Named turns come first, each shown by rows before and after it. Which turns, in which order, take the first row of each pair that follows to the second? Write the first one first, as in the answered first pair.
pogit (before |-> after):
280 -35 144 -233 -115 159 69 -189 -93 |-> 99 -65 -91 -186 -25 -72 238 185 -326
53 -129 -303 -293 27 -149 96 193 39 |-> -210 -39 -246 17 52 -228 54 154 272
-34 -177 -215 156 108 -175 93 -101 51 |-> 18 -140 -123 147 79 -70 54 -264 121
172 -63 -172 -111 13 -114 16 81 -116 |-> -85 -16 -145 115 -6 -175 -12 168 31
meput (before |-> after):
-49 85 -108 -168 212 -348 30 -41 135 |-> -8 50 -52 -172 204 -304 1 -87 162
10 37 -186 21 -123 7 -173 288 -191 |-> 104 5 -175 -123 -94 13 -138 217 -177
-129 -7 -87 53 -98 104 22 80 -145 |-> -76 -53 -72 -66 -39 97 64 72 -174
237 -89 -196 -249 26 83 92 63 -246 |-> 322 -91 -46 -219 -17 184 -5 -153 -91
Nezik (before |-> after):
401 -69 -15 -13 27 487 -269 -104 -285 |-> -74 44 88 521 -9 270 -329 -195 199
-305 131 48 90 -31 18 66 29 -28 |-> -152 84 -37 -60 -36 -197 216 -22 47
-181 -135 72 -96 -98 -75 -126 -141 -36 |-> -132 -142 78 -101 -99 -123 -84 -134 2
vod (before |-> after):
84 -35 80 -213 66 -711 156 -230 610 |-> 177 6 388 -130 -126 -143 -221 -602 579
440 -227 -67 -346 27 220 101 -82 -270 |-> 336 -204 -16 -216 -42 438 -58 -13 -331
280 -20 -26 -171 -162 273 80 -23 116 |-> 100 1 -33 4 -198 393 -23 106 -18
-212 145 97 23 -22 -2 81 137 -88 |-> -138 145 52 -41 -1 -139 162 129 -33

Between the rows of a pair lie 2 to 3 turns.
-82 241 -353 18 -11 -483 139 95 63 |-> -183 252 -307 196 -120 59 -146 249 -358
Nezik Nezik
-120 -2 90 160 51 -180 -9 -29 299 |-> 77 -75 24 -84 93 -262 91 -65 263
meput meput vod
-307 84 69 317 -210 350 -272 -201 225 |-> 385 -111 -181 -451 -35 62 113 -209 -15
Nezik Nezik
-281 189 339 179 8 98 -55 -251 433 |-> 130 -23 -126 -479 127 101 265 231 -318
pogit pogit
178 -47 231 -247 -166 6 54 -103 246 |-> -63 -75 -32 -107 -45 -276 239 265 76
pogit pogit
367 -122 196 -237 -111 172 136 -107 72 |-> -171 -42 -58 220 -59 -221 279 342 134
pogit pogit
-154 122 153 172 55 -216 14 -186 626 |-> -312 66 -146 159 108 -475 154 241 398
meput meput
-183 133 -255 201 32 -57 -17 66 -69 |-> 193 121 -40 -49 -49 173 -132 -262 4
pogit pogit
12 251 235 -24 -5 245 -344 -153 67 |-> 306 156 109 -348 106 -8 -95 -141 -10
Nezik pogit
-469 73 -294 292 17 -182 151 370 -73 |-> -500 135 7 478 -63 -66 -23 -47 298
pogit vod
255 -141 92 -224 -43 5 46 -64 -16 |-> -4 -71 33 -11 -24 -250 138 10 228
pogit pogit vod
-183 -20 -342 131 -28 -175 133 332 -105 |-> -108 68 -82 225 -55 -238 56 -127 438
pogit vod vod
379 -76 25 -275 -55 338 -13 8 -285 |-> -371 112 -22 448 -65 -28 0 251 99
pogit pogit
156 -67 -188 -120 22 -3 388 415 -205 |-> -260 107 123 435 -116 336 12 206 79
Nezik pogit
